(in the rows, 128 means zero)
One turn sends every row of this set to another row. A few are shown first. Where does it send the rows asked after them?
lok: [ 77 139 155 153 117  94 140 139 108 105 163 116 121 116]
Bibiz: [102 106 134 118 130 127 154 135 160 150 104 120 141  97]
Pur: [118 119 105 117  94 138 127 127 115 130  81 138 138 146]
nulo: [125 168 109 135 150 163 155 112 119 166 145 138 128 130]
nitu: [110 140 119 123 140  89 139 116 144 160 117  87 106 145]
gosi: [121 170 105 148 149 154 118 133 119 139 106 161 113 146]
gofi: [107 126  93 118 141 106 147 107 126 122 110 123  85  89]
Bape: [102  98 119 118 113 112 133 134 161 132 101 130  82 114]
fikuf: [120 148 167 131 116 151  89 137 107 151 129 147 104 137]
did: [141  89 140 133  95 137 117 112 126 134  93 127 100 122]
nidi: [ 80 118  90 137 101 104 135 143 140 106 138 128 132 103]
Bokol: [124 118 136 155 144 134 161 116 145 138 172 144  82 104]
nasu: [154 178 127 122 136 137 123 126 111 132 170 128 132 118]
voku: [115 111 125 150 121  81 168 134 135 111 146  92 111 124]
fodor: [ 95 117 162 162 123 110 147 110 117 160 108  99 120 145]
Des: [ 92 155 128 141  97 131 138 124 128 126  71 127 124 134]
tasim: [113 176 129 118 129 130 135 120  80 122 109 145  90 142]
Razab: [149 138 119 131 148 133 162 149 121 135 175 131  99 160]
lokit: [106 158 121 161 127 130 102 133 119 138 117 113 118 181]
rona: [159 143 145 148 136 141 119 129  79 134 160 147 126 132]
katil: [101 102 118 127 124 114 159 109 148 136 169  97 109 109]
Vuro: [ 78 113 116 135  91  97 137 136 135  96 140 119 133 115]
mik: [137 115 154 127 117 136 140 168 135 126 168 154 134 114]
zuri: [138 152 114 136 153 128 167 133 110 147 180 124 114 150]
kav: [147 119 104 133 129 130 115 133 105 117 154 126 122  72]
zov: [ 55 116 113 157 134 128 134 123 121 132  98 123 114 117]
nepo: [109 124 142 146 152 114 116 164 115 120 188 127 113 120]
Nane: [161 141 134 125 120 138 106 121 121 134  80 124 121 121]
pugu: [113 125 153 122  95 171 149 116 100 133 136 161 124 138]
bif: [117 145 135 137 102 142 149 152 123 101 125 158 131 169]
zofi: [145 150 139 120 134 117  91 128 124 131  84 123 120 129]
lifal: [113 148 128 161 122 136 134  92 111 133 157 113 109  73]
rutug: [133 113 122 176 113 127 112 125 126 124 185 121 115 136]

rutug turns into tasim
rona turns into Des
Pur turns into voku
Where do these go?
gofi turns into mik
zov turns into Bokol
lifal turns into pugu
zofi turns into nidi
Vuro turns into zuri
bif turns into nitu
gosi turns into Bape
nulo turns into did

One turn sends every row of this set to another row. A few are shown first. Where does it send the rows asked after them?
fof: [146 146 134  79  74 109 110 128 120 113 102 100 159 160 132 111 153 139
 109 120 155 133 160 128 145  95 169 132 121]
Zulo: [147 135 112  86  60  96  97 126 161 150 117 142  97 154  97 102 124 110
 100 108 109 101 114 149 157 116 141 125 132]
nok: [114 145 104 110 124  76 111 161  63 155 130 146 113 180 100 156 185 139
 143 123 121 116 120 151 132  98 121 113 124]
Med: [ 69 142  96  87  97 121  91 167 115 168 107 122 178 120 126  96 153 158
 123 115 129 101 110 141 121 118 158 144 122]
namu: [157 105 114 133 128  98 120 130 131  98 129 129 165 135 100 109 141 162
 111 148 114  70  95 122 100 110 106 135 130]
midim: [120 142  90 120 124  78 109 159  59 166 120 129 112 177  98 158 179 133
 130 125 133  99 121 151 134 104 112 124 124]
Vufu: [124 102 118 118  63 110 102 103 127  99 124 122 152 126 110 109 189 151
 147 148 141  91 109 158 135 122 176 157 123]
Noke: [118 115 117 139 110 124  92 145  89 140 123 137 126 160  67 124 140 159
  75 125 123 115 122 144 145 111  93 125 144]
sudol: [118 111 134 118  61 112  93 104 130  94 134 119 157 120 110 105 191 138
 153 143 128 112 109 150 133 130 171 144 127]
gen: [156 138 128  97  87 131 104 145 121 124  67 120 181 161 135 110 141 147
 105  89 166 120 122 121 130 142 152 128 113]
lali: [135 135 106 157 133 116 119  99  82 136 108 143 115 136  94 177 134 142
 118 121 143 102 119 158 141 141 122 103 114]
Mev: [145 149 145  80  69 103 109 131 126 113 116 106 159 156 133 107 162 123
 124 126 142 141 160 128 140 105 163 132 130]
rafi: [134 159 122 180 121 105 123 129 128 133 115 143 122 138 117 150 121 126
 116 136 137 150 145 180 133 112 129 114  96]
rusa: [122 182 117 109  98  77 104 132 135 169 150 125 125 163 117 104 154  99
 111  93 133  96  90 176 141  98 166 102 111]
Fem: [121 157 103  76 117  98 127 142 139 167  98 109 139 151 108  99 153 122
 130 120 141  77  99 177  88 104 157 150  70]
pezak: [108 123 102  78  94 128  96 151 174 162 106 128 139 138  88  96 136 140
  95 120 126  90 118 144 100 105 146 156  83]
peva: [151 129 124 109  93 138  95 136 127 141  71 121 187 151 126 109 134 141
  92  97 155 103 107 145 117 155 161 143 112]
Nuri: [151 119  81  86 138 107 107 140 103 130 127 120 175 179 130 123 162 133
 120 124  90  95 130 100 109  94 131 117 107]
lig: [122  93 108 159 100 110 131 146 110 139 127 133 126 165  88  95 163 127
  98 112  88 133 114 180 155 130 100 157 121]
Mosa: [140 141 128 155 134 111 133 103  91 128 114 162 122 139 101 180 128 135
 129 120 136 114 119 161 138 143 121 104 113]
rada: [127 152 113 132  83  93 101  75 138 162 150 157 115 138 114 105 121 116
 142 128 121  90 104 174 133 137 158 146 120]
romal: [105 132 103 123 174 106 149 123 145 124 133 125 167 142 120 134 142 137
 146 131 133  79 122 115 118 113 129 100 122]
fubam: [125 143 104 101 117 126 110 103 156 146 104 125 142 133 111 116 116 137
 111 105 135  87  92 156  92 147 162 171  70]
Vobul: [109 146 126 118  95 100 140 132 129 130 148  97 189 109 141 122 177 101
 129  99 147 121 113 158 152 122 154 140 129]
nokiz: [121 106 117 136 115  70 106 147 110 115 103 125  84 179 102 118 152 135
 144 111 108 159 100 139 123 112 150 102  94]
Kogu: [114 117 132 106  85 122 102 139 111 111  84 129 157 143 117 125 161 128
 173 170 153  72 100 162 123 125 155 157 115]
Rata: [ 64 145 110 109 101 124 110 164 102 156 128 121 197 107 137 103 151 147
 127 110 138 102 106 141 133 109 146 138 117]
Ket: [143 108 130 102 141  77  95 155 130 151 134 141 140 179 131 102 108 112
 124 131 107 132 131 152 117 107 117 111  68]
tefu: [ 96 146 112 119 104 104 136 132 128 140 150  98 192 114 137 121 169 120
 119 103 162 111 116 165 157 109 156 150 129]
Segu: [121 105 111 123 162  77 120 153 160 149 140 146 141 150 130 111 135 114
 148 109 119 114 101 168 137 145 102 121  80]
zodi: [100 122  94 128 108  64 103 153  96 128 110 124  87 186 107 143 171 134
 143 112 111 148 109 145 123 110 158 114 102]
veke: [115 147 127  99  96 111 111 147 120 126  69 118 154 134 124 133 151 124
 154 164 155  59 104 168 119 123 167 153 103]
duvu: [126 105 126 134 103 120  97 147  97 134 135 154 134 159  66 124 142 153
  80 112 112 126 113 150 141 114  89 127 146]
pil: [137  88 135 127 127  70  92 146 142 120 134 151 115 146 116  96 134 150
 133 133 102 105  93 145 118 133 124 112  61]
giso: [139 160 121 171 133  93 114 145 125 139 133 138 131 148 128 132 116 115
 119 132 126 168 136 163 128 101 116 121  87]
tof: [122  87 104 164 119 108 133 149 126 145 130 142 120 151 100 103 168 110
 132 120  87 131 110 173 156 129 102 153 101]

veke turns into tof
zodi turns into Rata
Where do these go?
Vobul turns into lali
namu turns into Zulo
tefu turns into Mosa
fubam turns into pil

One turn sends every row of this set to another row. A few are shown first. Where does it send the rows asked after them?
nat: [125 101 104 120 133 116 131 101 124 107 142 102 158 152 190 116  82 125
 142 161 127 149 114 176 142 154 101 134 148 142 105]
Gepe: [134 130 149  94 174 124 121 117 120 118 144 132 170 123 155  86 164 184
 132  90 125 143 125 144 143 158 123 149 136 137 136]
Bul: [130  81  95 110 131 108 150 100 107 127 151 138  78 105 156 143 113 189
 130 153 169 136  97 111 141 162 117  85 140 153 149]
bez: [127  97 119 120 137 122 133  96 106 110 155 123 172 141 184 136  71 114
 139 170 138 149 121 176 158 160 112 112 147 141 110]
Disap: [152  97 142 184 158 122 140 100  90 118 157 123 188 131 154 147 141 121
 131 162 142 135 121 138 127 137 111 114 149  78 133]
tenu: [118 106  98 125 113 105 152 129  90 132 140 111  96 140 121 117 162 176
 126 116 151 144 184 135 114 123 106 124 150 146 130]
nutus: [117  92 116 130 103 126 165 139  81 128 154 115 108  94  91 134 143 155
 111 114 141 146 166 130 125 121 114 122 144 141 134]
fikot: [107 112 124 114 192 106 154 115 121 136 149 142 144 139 132 132  77 141
 126 134 177 129 101  91 130 162 118 104 142 151 171]
mup: [138 116 120  90 109  93 122  93 115 144 155 167 137 159 150 133 140 120
 143 153 191 118 100 130 125 146 109 118 119  90 135]
Vupat: [146  93 108 125 118  98 154  95 111 128 132 145 141 153  97  85 104 209
 133 132 151 160 159 134 137 107 113 119 146 149 119]
limul: [116 101 117 182 140 124 158 115 115 105 145  94 178 100 134 135 129 137
 122 141 124 145  85 137 115 128 108 137 162 100 116]
Vobil: [ 96 121 105  82  96  95 129  92 117 137 149 166 140 129 143 141 112 150
 137 146 196 130  89 130 134 152 119 108 133 124 117]
Nakeb: [139  96 105 125 130 117 148 105 118 117 147  98 158 150 168 111  89  86
 136 140 134 143 101 173 126 140  97 136 146 129 116]
Zipom: [139  91 122 121 132 123 152 101  96 118 157 121 176 138 160 134  79  74
 131 149 146 143 111 174 143 146 105 112 144 132 119]
genu: [138 127 147  95 173 124 138 118 113 121 148 131 175 117 134  87 163 156
 124  72 134 140 115 142 135 150 121 147 134 137 147]
puli: [102 106 136 126 181 122 135 125 136 116 154 133 138 118 141 131  68 165
 129 155 142 131  94  80 138 166 118 123 141 140 162]
Funas: [160  78 109 111 142 103 158  96  94 142 155 152  86 126 152 144 130 148
 129 151 184 126 111 115 136 150 115  78 133 135 166]
sira: [138 123 161  91 176 132 134 116 100 123 154 150 188 102 127 105 154 152
 122  81 137 139 121 142 149 154 130 131 131 139 147]
Dud: [157  83 125 134 109 109 163 102 113 120 140 139 142 125  75  86  99 188
 122 128 136 156 140 129 134 102 111 128 140 135 123]
lel: [180  77 144 142 116 117 150  98 101 122 150 158 148 131  84 100 105 179
 123 146 135 149 158 129 146 106 115 123 133 116 129]
dib: [145 107 134 109  94 114 110 106 136 122 164 145 127 131 147 120 133 130
 137 164 150 122  80 125 119 141 102 152 118  71 126]
Von: [136 112 129 122 199 101 147 117 128 138 148 131 132 171 144 116 100 126
 132 141 171 121 108  87 118 152 109 126 134 122 180]
kogiz: [ 99 113 119 100  85 114 118 105 140 114 155 145 130 104 139 131 108 163
 138 160 152 132  68 121 132 150 112 136 130 109 112]
Fipup: [ 68 101 159 132 156 124 125 116 104 118 161 142 144 130 165 105 164 137
 131 104 145 128 180 161 132 141 103 126 134 101 122]
labu: [138  87 146 141 108 138 137 135  75 117 169 134 112  94 110 147 139 165
 117 150 129 139 189 130 144 131 120 117 136 119 138]
giv: [147  76 106 126 126 120 143 112 125 117 152 119  68 100 151 126 123 180
 128 156 139 137  83 107 131 150 108 116 136 128 153]
raked: [140 101 126 132 123 116 125 127  81 125 154 129 102 136 147 131 160 185
 131 151 139 138 209 137 137 132 109 121 138 125 135]
monus: [ 85 119  88 163 149 101 157  99 111 115 130 102 180 124 156 137 129 172
 132 136 155 153 104 145 119 143 112 116 175 139 104]
kis: [ 47 102 143 128 151 122 138 115 105 117 158 138 139 122 156 106 159 141
 130  88 150 134 168 163 127 140 104 124 140 118 121]
fasug: [169  89 129 127 127 106 144  89  98 127 140 163 148 158 108  97 111 195
 133 154 154 150 177 136 149 110 118 110 135 127 125]
doku: [138 105 141 132 189 119 131 127 142 117 156 125 128 148 153 112  88 152
 132 156 135 124  98  82 126 158 107 142 132 114 170]
Kufik: [130 122 163  90 179 132 120 112 107 118 152 152 183 109 150 106 150 180
 128  98 133 139 132 143 160 167 131 130 133 142 139]
kiti: [ 48  96 152 137 144 132 140 123 107 111 165 135 143 103 140 108 151 136
 124  91 140 135 157 155 130 138 103 131 139 112 120]
Rek: [ 68  93 169 142 150 136 128 124 109 108 169 140 142 108 152 110 158 133
 127 103 129 130 167 155 135 141 103 131 132  96 123]
sur: [179  72 114 126 136 113 151 107 111 134 160 129  75 123 147 128 139 142
 128 153 154 123  93 108 124 140 103 111 127 110 169]
mupem: [118 116 110 165 166 100 144  88  87 129 136 133 190 155 179 152 146 155
 140 159 174 141 140 150 127 147 115  95 161 115 119]

tenu turns into nutus
fikot turns into puli
Where do these go?
Dud turns into lel
monus turns into limul
dib turns into mup
giv turns into sur
kis turns into kiti
Zipom turns into bez
Kufik turns into Gepe

One turn sends every row of this set to another row. A few are shown first. Where does it send the rows asked after them?
kitu: [114 182 150 125 103 127 129 111 132 104 110 173 108 135 147 162 112]
Rup: [ 74 179 126 135 114 133  97 140 122  86  96 150 122 153 112 145 128]
dig: [103 168 108 143  97 130 109 143 152 112 122 145 106 149  91 151 137]
Saf: [ 98 165 165 153  85 144 192 128 145 107 134 165 103 162 123 162 150]
Fipod: [114 110 144 107 146 114 163 118 139 127  73 114 127 138  94 134 110]
mil: [112  94 124 120 120 136 137 107 120  85 105 176 132 141 128 167 152]
fov: [ 96 160 154 120 130 121 142 128 115 110  72  86 119 140  85 122 109]
godit: [100 148 144 135  82 134 138 153 165 115 109 118 116 206  89 145 142]
Dola: [ 99  98 152 115 132 105 149 119 132 114  60 124 126 110  99 148 136]
rupo: [ 91 122 154 163 102 123 191 108  99 101 106 126 142 185 103 190 155]
dis: [ 90 175 169 145  99 149 192 126 134 100 128 163 112 178 130 151 133]
dilot: [112 139 177 159 111 100 172 106 120 143  85  88 121 172 114 146 162]
bofu: [ 92 122 153 163 102 123 193 108 101 104 107 126 142 188 102 188 155]
femug: [ 75 173 180 146  98 148 182 124 122  87 113 170 116 165 138 157 143]
tata: [ 59 149 152 118 131 108 142 128 127  84 112 112 123 143  94 119 189]
Dakab: [ 83 164 119 144  94 126  95 142 136  94 102 155 110 132 103 159 148]
Gug: [123 181 145 124 102 129 132 111 136 110 115 170 105 140 144 159 110]
lobol: [125 105 117 111 136 145 149 104 126  97 118 166 133 172 124 150 128]
zezep: [129  94 115 119 121 139 148 108 134 100 121 171 126 151 118 160 145]
mabev: [ 97 108 154 106 148 113 153 116 125 112  58 120 134 129 103 137 116]
konul: [ 66 156 146 114 141 112 150 125 128  91 119 105 123 161  92 109 174]
lak: [106 134 180 161 105  97 166 105 116 138  78  90 121 161 118 150 172]
sona: [138 128 170 105 126 121 162  95 129  84 134 107 130 164 143 177 137]
begu: [124 177 145 127  98 126 132 113 140 111 118 170 102 134 139 162 116]
vebo: [ 87 134 151 144  63 124 126 155 164 105  97 131 112 171  91 163 172]
kefa: [ 83 161 175 155  83 142 180 127 133  92 119 172 108 147 132 167 160]
vakir: [ 79 149 138 119 133 109 157 127 143 101 132 103 117 158  81 112 179]
Fefa: [100 138 186 158 112  98 163 105 108 131  72  91 125 165 124 147 168]
fupur: [117 150 140 128 116 116 149 130 137 127  93  85 106 130  70 128 120]
Bifoz: [104 143 181 154 116 103 167 105 111 136  77  89 126 177 121 142 157]
muti: [130 116 177 112 113 115 154  97 125  78 125 116 129 142 145 189 156]
Mig: [ 94 181 113 134 116 137 108 140 137 104 115 142 115 170 100 138 115]
puv: [ 60 144 168 136  79 128 115 150 136  83  75 135 128 175 109 157 161]
Zeso: [124 126 178 105 125 119 154  96 118  72 122 112 134 155 150 181 143]
lemog: [ 70 143 144 124 122 105 150 128 140  96 124 109 115 139  84 122 195]
Nirus: [ 83 148 161 127 118 113 129 127 108  98  61  96 117 111  90 136 132]
vimus: [118 178 148 128  96 126 127 112 136 107 112 174 103 127 145 164 120]
bor: [143 119 167 111 115 117 161  98 136  87 138 109 125 150 138 185 151]
Dal: [116  99 140 114 132 108 160 120 147 130  75 118 120 118  89 145 128]
fod: [103 139 149 136 102 107 137 130 130 115  79  94 104 101  76 146 144]
Diti: [ 73 158 162 124  98 139 127 150 138  92  87 122 133 211 106 139 131]
Kug: [108 104 129 111 136 143 138 105 112  81 103 173 140 160 133 155 134]
Kizef: [ 89 123 155 163 103 123 192 106  99 101 104 126 143 187 103 189 155]
Deto: [ 90 123 153 161 104 124 191 107  98 102 107 126 144 188 103 188 153]

Saf turns into dis
kitu turns into vimus
Where do these go?
vakir turns into konul
Bifoz turns into Fefa
lobol turns into Kug
Diti turns into puv
fov turns into Nirus
Fipod turns into mabev
Dakab turns into dig
bor turns into sona

One turn sends every row of this set to another row. A few are shown first. Where does it send the rows asked after them?
Gubi: [137  80 159 119 145 147 134  57 146 127 134 117 145 131 159 146  91 155
 163 132]
mivep: [114  65 159 120 155 114 178  47 142 153 121  86 146 135 143 124 102 137
 124 102]
soz: [131  83  99 131 146  91 167 112 143 148 112  91 131 110 147 167 124  84
 183  60]
Pob: [119  95 146 111 214 109 166  53 129 146 140 121 124 142 148 137  99 152
 166 121]
bedip: [134 154  98 153 141 131 169  51 124 174 103  78 125 110 140 133 116 129
 194 109]
ledu: [124  74 158 122 163 121 161  42 137 166 128  97 142 126 139 139 104 140
 119  98]
Sar: [116 105  94 130 159 100 160  76 149 154 139 126  86  81 143 129 164  92
 176 107]
maz: [ 74  79 135 155 139  78 123  87 133 133 127 113 133 139 167  93 122 105
 156 109]
Guf: [135 141  88 145 140 135 178  54 112 181 102  96 123 107 136 136 107 128
 186  99]
tutek: [105 106 113 128 134 111 135 110 128 122 124  86 147 114 116 149 124  83
 204 100]
seva: [112  65 144 113 164  47 164  74 132 158 110  86 133 130 158 137 130 151
 177 149]
kisif: [123 105 120 136 158  73 172  92 150 155 122  69 123 146 133  79 114 134
 185 135]
Gef: [112  91 116 149 124 124 156  80 161 136  93 121 102  95 164 124 142  80
 170  79]
zato: [134  94 130 147 137  74 172  87 177 160 105  73 145 153 180  96 100 115
 182 138]
tir: [137  75 155 108 155 134 150  57 147 113 126 119 156 139 165 132  94 149
 176 134]
busuz: [ 91  71 117 166 176  80 134  96 142 132 116 128 116 131 151 100 129 131
 179  87]
nosu: [125 104 149 116 205 109 149  53 134 152 146 130 119 138 151 150  99 155
 163 120]
Lidir: [126  72 129 145 154  68 120  93 141 121 142 132 130 130 192  99 122 119
 174  96]
besiv: [172 150  94 143 136 119 166  58 133 161 105  88 134  95 164 136 111 137
 206 101]
memi: [126  48 153 119 147  60 163  70 144 148 105  88 138 119 149 133 127 157
 168 146]
tima: [127 107 117 131 142 112 131  75 149 127 128 128 114  64 154 133 154  79
 199 120]
Lote: [127  63 160 105 149 113 145  57 142 118 127 110 145 130 159 138  97 162
 177 146]
gel: [179 139  99 131 123 117 168  54 124 160 122  87 140  89 159 135 100 132
 204 114]
rav: [120  61 143 114 149  66 156  83 140 134 113  89 136 125 148 142 131 163
 189 162]
fud: [138 144 110 141 115 134 159  44 113 175 103  88 143 105 164 140  99 110
 179 103]
zita: [153 145  92 146 147 119 184  58 127 179 108  88 119 106 136 150 104 135
 196 115]
mifus: [147  95 137 144 175  66 157  93 168 138 108  86 157 125 151  89 100 131
 209 127]
Mome: [109  85 114 145 124 112 155  70 163 158 114 118 111  80 153 136 153  67
 172 108]
fipu: [ 96  60 122 141 125 108 123 116 138 122 140 103 149 114 154 138 122  89
 178 111]
veno: [129 115 111 127 142 130 102  75 131 182 110 114 152 138 120 100 145 148
 183  98]
mipup: [167 142  92 131 139 123 158  51 110 157 117 108 137  92 159 137 105 129
 201  91]
Gitus: [116  85 110 122 174  78 127 119 127 134 163 125 122 123 170 149 120  96
 194 108]
puvot: [112  79 147 102 194  84 165  56 135 152 129 121 122 140 156 146 103 162
 168 135]
lized: [108 122 127 133 152 117 122  76 138 119 108 130 110  82 156 118 143  76
 203 107]
Zaki: [163  99 121 129 155 108 117  74 151 198  89 120 153 133 169 123 131 133
 175  73]
vuk: [133 123 110 113 126 118 116  70 134 197 122 116 131 157 170 117 132 124
 164 108]
nop: [122 120  98  98 140  78 152 107 123 142 157  90 118 129 158 156 127  75
 188 100]
Fumo: [153 153 109 136 118 122 166  39 125 175 109  73 138 103 167 137 107 114
 182 116]
Kar: [115  54 166 118 161 102 165  49 137 151 111  90 140 128 145 139 102 151
 140 119]
mifon: [ 94  59 111 145 165  80 152 115 139 158 136  99 128 117 133 138 136  90
 156  80]
molu: [149 143 113 141 124 114 171  45 127 185 105  74 143 100 142 145  98 106
 183 121]
zokog: [115 118 102 116 145  93 149  81 137 144 132 122  83  94 162 108 156  88
 165  85]

fud turns into Guf
maz turns into busuz
Where do these go?
nosu turns into Gubi
fipu turns into mifon
lized turns into Gef
molu turns into zita
Kar turns into puvot
memi turns into seva
Zaki turns into vuk
Pob turns into tir
Fumo turns into bedip
Mome turns into Sar
soz turns into nop
zato turns into kisif

